One turning vector, and how many ticks it has turned
The counts run from 0 to 614.
[119  98 118 191 166 135 108 155 146 113  94 178 127 131 118 187 104 138
 180 111 121 119 144 148  59 122 100 163 103 156 117  77 139 130 134 129
 121 155 162  92 140 133 156 113 104 156 159 151  95 135 127 134 106 116
  80 115 126 126 168 112 141  93  92 100 139  87 127 158 148 171 132 140
 135 164 152 167 151  95 102 113 132 127  94 114 108 107 130 104 109 148]
441
[110 111 124 184 168 144  96 132 131 106 101 164 124 103 114 161 100 127
 179 130 130 131 141 158  53 100  91 156 112 143 105  80 147 156 146 117
 134 146 161 118 130 131 133 115  99 155 145 162  89 107 129 113  93 137
 107 132 139 125 168 125 171  87 119  93 134  99 150 152 164 157 131 158
 136 171 125 168 138  85 102 123 142 155 124 126 110  96 136  99 101 158]
443
[ 96 113 168 150 193 154 138 125 157 120 122 133  94 124 119 166  78 146
 161  83 105 123 128 167  44 128 106 124 112 143 124 117 130 136 145 100
  92 147 172 128 129 127 150 101 106 117 134 149 110 151 131 105 110 157
 116 125 138  81 125 121 135  83 133 106 142 130 134 153 198 120  77 142
 157 142 119 159 164 125  92  93 102 117 126 131  92 112 118 142 140 120]
334
[ 88 134 140 163 183 170 137 146 142 125 125 152 137 162 132 168  92 140
 152 109 124 121 125 116  45 151 107 158 116 141 148 115 157 140 136 170
  79 133 148 125 138 139 119  98 128 165 144 123  97 153 122 151 138 125
  79 120 152  57 138 121 105  88 106 141 135 138 126 157 162 158 100 138
 172 157 131 125 167 118 100 102 114 107 118 156 101 112 130 156 107 152]
575
[102 126 134 179 155 152 154 130 146  98 107 161 104 146 144 132  72 130
 190 137 125 115 148 136  66 118 109 154  98 125 148 113 167 139 132 126
  95 111 149 100 164 154 123 106  82 142 111 139  93 141  90 132 106 131
 107 109 149  78 161 129 134  91 118 143 122 113 135 177 128 159 130 125
 140 161 123 170 159 118  97 127 156 106 117 110  78  88  96 136 118 153]
502
[ 84 110 154 183 188 161 130 132 148 137 146 148 108 164 128 158 101 112
 159 114 116 129 136 153  32 129 101 130 105 153 134 114 127 121 150 129
  95 109 147 122 123 141 139 112 122 178 115 112 108 150 121 120 102 141
 114 148 139  97 129 119 120  63 129 121 151 133 142 141 203 154 112 161
 149 160 143 121 154 101 106 125  93 101 150 143 108  95 120 116 125 134]
83
[117 119 159 186 182 123 142 150 158 122 112 141 111 156 123 161  82 147
 164 120 113 146 124 154  33 140 127 150 102 139 116 110 126 117 150 143
 108 135 159 114 128 140 149 114 118 165 135 140  92 153 123 134 109 141
  65 122 131  82 147 122 104  89 100 140 193 122 117 149 164 162 125 141
 140 153 174 119 159 116  96 127 117 104 108 135 105  97 118 108 136 156]
260
[ 94 126 165 144 196 184 134 123 138 124 139 146 132 128 134 165 100 130
 163  94 112 132 146 144  25 117 103 139 131 167 133 107 131 127 151 159
  88 133 133 100 118 113 120 117  90 167 137 140  89 144 115 133 110 102
 109 120 146  96 127 130 120  49 110 113 119 137 137 153 188 167 108 155
 142 148 115 132 144 132  86 114 106 124 115 148 104 114 142 136  92 124]
119
[108 127 142 145 167 167 137  76 149 101 125 146 134  85 141 188  96 152
 192 111 136 117 132 136  24 119 128 122 113 134 117 111 132 135 149 145
  90 155 142 115 135 118 119 103 109 158 143 143 101 135 108 144 132 125
 108 128 168  92 151 101 123  73 131 110 106 126 135 148 174 139 104 155
 173 146 106 156 161 117  74 124 121 112 130 130  99 105 112 138  93 131]
122
[113 156 138 158 162 125  99 114 144 107 122 178 146 145 110 147  84 117
 181 121 111 124 127 131  70 130  99 162  91 152 122  93 141 143 137 142
 112 139 175 127 122 105 134 128 100 158 123 165  99 103 107 126  98 158
  78 104 134  96 170 111 132 100 113 164 157 149 130 161 135 158 141 144
 166 182 127 110 171  97  59 110 134 113 113 129 113 108 124 119 105 155]
430
[110 134 132 162 152 153 118 147 157 118 131 175 117 143  98 180  73 138
 170  90 108 121 139 140  74 103  84 147 106 153 134  89 151 137 135  96
  97 166 181 110 136 110 154  91 107 123 128 176  99 153 141 101  99 144
 107 105 137  86 160  96 130 106 119 113 136 120 118 158 160 120  94 126
 156 154  96 157 170  94 108  87 135 122  94 137  98 119 134 142 136 146]
162
[108 125 132 160 180 152 101 140 149 129 123 166 130 125 117 169  77 109
 177 116 116 134 127 155  58  77  79 167 134 148 105  99 158 136 157  98
 111 137 145 125 139 149 136 106  86 134 147 167 113 118 131  81  84 132
 121  90 144  94 143 104 147  96 146 109 134 136 147 166 153 153 110 130
 151 169 132 143 139 100  93  99 131 150 101 144 105 120 165 109 124 156]
191
[ 89 144 158 142 175 134  93 113 141 106 123 155 131 121  95 169  97 136
 185 104 110 136 151 143  42  96 118 134  95 161 104  92 148 152 151 145
 123 154 159 126 127 110 134 142 120 132 142 177  95 109 131 113  95 142
  97 124 122 102 155 117 137  84 122 119 145 138 153 148 172 138 141 164
 175 160 128 122 166 103  64 106 121 124 128 138 114 142 135 109 114 161]
408
[102 152 149 145 158 124 105 109 156 126  91 163 160 134 117 161  79 134
 179 125 143 140 108 144  54 115 105 150 105 135  85  83 152 152 159 135
 120 138 161 118 141 135 140 118 109 151 148 151 117  92 100 131 122 150
  90 101 143  82 163 125 132 100 118 155 159 128 129 155 165 158 126 146
 171 182 144 124 162 136  59 129 135 143 127 140 106 113 130 113 143 151]
205
[ 82 122 140 167 155 128 113 135 150 121  94 151 112 123 112 189 101 148
 191 129 154 131 139 148  41  86 113 149 108 133  99  91 157 148 160 131
 114 161 160 108 160 156 145 122 125 159 159 148  91 132 130 133 109 125
 106 129 129  93 154 112 135  93 107 104 126 101 140 129 181 145 127 156
 160 153 158 162 144 103  97 129 122 133 122 130 104 118 132  92 152 159]
210
[ 84 130 154 155 184 171 143 152 130 119 146 139 140 160 122 163  87 130
 141 113 109 128 134 119  40 139 113 156 113 139 149 125 171 134 141 160
  86 126 154 131 134 129 121 108 130 153 129 139  92 152 117 141 129 122
  82 111 151  44 141 122  98  87 120 141 142 145 133 159 164 158 100 140
 176 163 133 115 159 117  94 105 117 107 114 163  97 122 134 157 110 154]
574
[119 115 159 171 188 164 153 108 137 111 126 142 141 111 140 143 103 128
 161 130 127 114 129 148  38 124 113 163 126 128 118 111 141 141 161 134
  98 115 138 104 132 145 120 103  97 161 121 120  91 124  89 149 134 129
  90 127 161  80 152 141 138  67 123 120 134 104 142 161 180 187 120 154
 152 157 137 146 131 121 107 146 141 136 143 142  77  81 105 121 110 150]
293
[ 98 116 123 158 190 173 116 139 150 152 130 180 144 148 132 173  92 123
 162  95 117  99 113 132  58 131  74 162 108 155 103 112 162 139 141 109
  95 131 136 130 124 118 133  83 122 149 157 128 125 124 128 114 111 123
 107 121 152  90 142  95 134  87 143 111 135 141 118 165 168 157  83 142
 157 181 122 145 161 114  88 112 128 120 121 166 103 107 148 125  95 130]
368
[111 125 168 181 173 127 130 116 145 114 135 135 125 150 119 139  80 128
 161 137 121 144 126 162  38 123 125 148 105 131 110 119 141 122 160 124
 122 114 164 136 128 143 127 126 116 164 117 151  97 124 101 126 106 164
  87 121 144  82 160 130 114  87 124 151 188 144 142 148 172 165 136 157
 156 173 157 112 155 120  85 144 134 114 130 146 108  93 110 105 136 159]
258
[109 108 157 172 186 161 125 126 130 109 118 150 133 111 128 144 122 136
 160 107 123 112 126 131  34 151  93 151 112 137 134  83 129 162 124 155
  97 146 154 111  97 112 117  88 104 155 134 129  86 124 112 141 125 129
  82 143 159  97 147 126 154  73 128  88 126 113 137 145 185 172 119 152
 152 155 104 154 156 103 115 111 121 120 151 145  94  93 113 135  82 151]
91
[117 125 126 177 182 145 144 138 153 112 104 155 104 108 133 163  87 121
 179 132 140 116 140 160  48  92 114 162 110 138 117 122 139 131 164 125
  94 145 140 109 162 148 122 119  95 165 133 134  77 134 111 139  93 125
 109 122 154 100 144 123 131  65  95 142 121 112 128 173 155 166 137 162
 133 158 151 174 119 120 103 143 143 124 109 129 102  88 129  98 102 144]
472
[ 74 124 161 151 208 151 137 152 153 131 101 133  95 152 124 167  96 119
 172  93 124 108 135 157  54 129 109 141  91 140 131 119 146 147 151 126
  75 119 160 124 160 148 150 120 124 131 139 117 115 143 131 137 116 147
 112 141 136  78 115 128 140  69 111 133 132 119 131 175 189 148 100 146
 164 138 152 155 158 125 104  90  98 116 129 128  82 126 127 131 142 134]
560
[ 99 135 143 168 175 122 117 136 155 122 124 159 130 175 130 118  74 132
 175 139 120 138 113 136  60 130  95 156 103 117 127  99 160 140 138 139
 111 100 156 131 123 165 131  98  92 142 123 147 117 118  95  98 103 168
  92 113 147  75 154 126 125 111 131 145 180 150 155 164 142 162 130 135
 162 179 137 120 173 107  78 110 132 108 135 128  81 100 114 125 139 162]
26
[113 144 104 184 158 140 114 138 154 110 109 173 117 147 129 158  69 110
 183 138 136 135 129 138  68 110  91 159 104 122 143 102 123 124 148 137
  93 136 158 126 137 150 128 104  88 180 114 139  97 141 117 112  73 159
 116 109 161 109 158 109 130  88 100 160 143 142 136 177 130 146 131 144
 135 172 118 145 156  95  90 108 145 119 110 119 114  84 136 127 107 148]
451
[126  99 149 192 177 137 118 129 155 118 125 151 119 121 130 157 104 137
 201 144 125 120 141 146  26 107 119 145 118 145 113  87 152 134 144 135
 122 119 134 110 120 142 127 110  97 150 133 132 100 134 114 119 109 131
  90 142 145 108 158 125 127  92 134  90 161 108 150 162 163 176 144 139
 146 143 146 130 152  76 121 141 136 107 125 128  92  93 119  97 108 182]
264
[128 128 119 180 174 126 132 146 136  81 130 148 115 104  96 159  90 109
 159 119 106 119 145 153  64 101 107 167 103 147 134 123 140 146 139 116
 116 164 173 129 148 104 131 136 102 146 120 179  62 129 132 122  84 146
  92  98 141  93 167 110 139  85 106 141 129 126 130 170 139 149 135 160
 156 169 139 155 131 103  93 101 142 130 101 137 112 108 132 112  95 167]
446
[ 91 128 168 171 187 147 139 119 146 121 120 141 102 152 127 126  84 123
 164 122 131 112 128 162  51 125  84 137  89 126 136 112 122 154 152 104
  82 126 175 123 129 134 138  96 103 148  98 121  93 142 112 121 110 177
 129 151 149  88 134 132 141  65 119 137 132 123 139 151 197 138 103 162
 149 152 116 151 153 125 104 125 118 114 154 134  78  84 102 136 137 126]
308
[110 124 130 165 177 137 118 119 148 116 128 166 139 155 133 143  93 104
 182 120 122 130 134 149  49 111 103 169 111 160 122 105 133 114 154 121
 113 127 169 124 136 135 145 138  69 168 120 150  96 119  89 106  80 118
  91  88 129 102 158 127 123  78 121 144 137 146 141 148 139 168 130 139
 145 157 170 114 148 107  68 110 113  99 103 103 111 106 117  91 134 126]
455
[101 140 119 168 149 134  95 103 132 101 132 182 158 146 119 138  94 113
 190 137 123 125 132 121  58 116  97 155  92 139 121  88 154 136 137 138
 121 135 173 134 127 113 128 130  94 162 122 162  98 106  94 113  95 145
  99 106 142  97 178 107 128  97 131 145 139 150 149 152 132 152 141 148
 170 182 114 107 169  94  64 115 137 111 121 127 113 105 117 117 106 160]
429
[ 96 109 129 178 175 168 125 124 126 113 114 172 151 151 119 172  99 108
 148 124 121 102 120 145  76 137  79 164  98 124 125 109 147 148 144 107
  85 114 172 127 149 135 144  93 128 160 128 121 121 134 127 137 144 161
 114 126 158  84 167 123 146  96 131 128 126 100 136 159 182 151  85 147
 192 179 121 140 155  85  99  99 126 125 133 134  88 104 127 146 132 143]
592
[ 79 126 176 154 167 155 132 141 127  97 124 126 124 134 125 146 110 142
 188 113 129 126 152 126  37 121 117 142 126 122 157 101 173 159 139 172
  94 138 151 116 137 143 130 107  99 121 132 155  87 141 111 133 128 114
  90 122 146  53 138 133 133  91 137  98 116 128 164 149 157 147 119 132
 176 126 117 137 160 105 103  98 110 114 136 131  73 123 115 146 125 159]
552
[126 116 159 162 201 143 140 144 146 119 112 137 126 104 121 169 117 120
 162 121 116 130 118 162  34 137 110 160 132 130 123  96 117 141 148 154
 102 126 145 108 116 150 131 106  95 150 132 136 106 134 116 135 130 140
  68 110 155  87 135 131 140  85 115 103 158 110 154 171 182 178 126 141
 164 135 139 134 140 101 102  89 115 137 135 144  81 108 137 134 113 168]
65
[ 90 137 151 139 175 132  80 106 144 115 101 157 143 115 103 173  96 139
 190 112 130 140 134 141  46 106 107 137 101 151  92  75 145 162 148 152
 127 159 162 128 125 119 135 129 117 142 154 165 101  96 124 115 105 145
  94 134 138 109 155 115 148  93 131 113 145 140 156 141 178 133 128 162
 169 165 117 128 168 113  63 110 120 131 136 132 121 133 139 106 109 143]
407
[ 84  95 122 191 171 142 138 140 131  89 117 129  95 125 131 141  90 125
 177 127 135 137 149 153  34  97 117 160 105 124 130 126 154 148 152 128
 110 146 159 144 157 159 130 125 100 156 144 151  69 124 116 115  90 131
 102 123 146  87 149 120 142  82 131 116 107 143 160 141 141 145 121 151
 148 166 173 158 130  98 102 115 113 123 124 113 113  99 108  95 113 146]
247
[116 147 147 127 184 160 153 118 167 123 134 150 134 115 129 186  89 142
 171 102 117 114 121 124  32 132 128 144 126 143 121 130 141 127 153 154
  83 151 127 122 136 122 115  94 105 143 145 136 106 152 112 143 129 133
  90 110 169  63 139 108  98  91 122 137 134 140 126 164 170 149 105 134
 182 148 115 132 165 131  78 115 123 109 112 160  96 121 133 152 108 153]
348
[ 74 109 155 162 184 160 133 115 150 127 119 133 106 140 129 176  92 127
 179 120 137 118 134 156  43 107 108 125 103 133 115 119 163 146 165 101
  90 111 154 140 162 155 142 108 132 148 133 123 122 143 126 128 122 149
 133 138 147  72 136 121 132  86 149 108 122 118 147 150 190 133  93 152
 179 146 141 152 159 103 105 113 100 107 147 130  87 116 124 123 150 140]
562
[108 129 147 186 179 139 141 130 134  84 103 125  93 107 129 139  77 130
 173 139 132 133 141 156  41 115 109 145 108 101 140 107 132 156 152 143
  94 129 157 121 143 158 116 106  99 145 112 148  71 137 121 127 103 169
 105 138 166  87 148 138 147  72 108 140 141 121 154 167 158 144 135 162
 150 154 116 166 143 109 111 117 141 134 141 126  90  89 121 139  99 166]
272
[ 83 120 146 160 171 175 158 113 124  83 123 138 117 132 127 161  93 136
 155 111 114 134 141 145  47 141 124 128 107 130 153 114 137 135 139 159
  85 119 158 102 147 146 128 110 107 170 131 139  90 149 100 158 137 133
  99 109 147  80 148 137 130  67 112 142 117 115 146 153 169 148 111 157
 168 161 121 155 158 119  84 100 120 121 138 115 100 100 108 166 106 129]
97
[120 106 156 166 202 147 162 128 150  92 110 121  94 114 142 168  77 153
 167 105 113 125 130 161  28 135 129 146 122 128 124 121 127 127 143 159
  83 146 141 110 135 149 122 100  94 134 142 146  85 153 119 138 121 141
  84 122 149  82 127 132 119  74 104 122 139 129 134 170 163 150 116 137
 138 130 136 162 148 132  99 100 117 124 115 124  97  96 118 146 101 136]
297
[119 121 131 182 159 133 137 158 141 116 115 163 127 144 115 168 109 110
 167 138 125 122 143 139  59 112 119 175 107 141 133 104 159 133 151 145
 106 129 164  93 164 153 142 126 105 169 127 141  94 134 109 149 119 121
  78 106 131  84 172 130 128  94  91 128 149  85 135 167 152 190 141 140
 161 160 165 140 138  83 108 123 142 123 112 123  86 109 128 110 138 178]
239
[129 144 154 171 174 111 134 123 160 110 126 161 115 136 120 121  81 107
 184 129 116 110 128 144  57 110 104 161  91 141 127 116 132 145 149  98
 109 145 172 130 134 108 141 123  81 132  96 158  85 114  97 104  82 163
 101 118 145  87 163 120 131  87 124 152 147 142 125 168 141 148 137 149
 141 154 122 134 155 115  75 132 138  98 122 134  94  96  89  98 122 155]
482
[111 177 150 127 165 152 130 119 152 109 131 153 140 115 109 167  95 135
 179 101 125 120 135 117  49 107 109 141 120 147 152  97 131 147 148 161
  82 185 167 118 133 102 128 106 103 140 119 164  79 151 120 129 111 131
 111 113 159  67 147 109 110  85 101 141 121 138 131 149 164 139 116 148
 171 142  91 133 161 125  87 106 126 114 111 155  93 126 128 148 113 156]
147
[104 112 183 179 160 141 133 145 146 129 121 142 113 148 114 129 100 151
 172 116 132 127 128 135  38 123  95 154 122 131 143  81 142 149 138 122
 105 156 179 110 114 140 149  82  83 134 117 151  83 142 116 104 101 124
  91 123 136  65 145 115 128  93 137  87 147 115 140 123 182 149 109 123
 139 132 131 139 151 102 118 116 112 110 130 133  74  89  92 107 156 154]
515
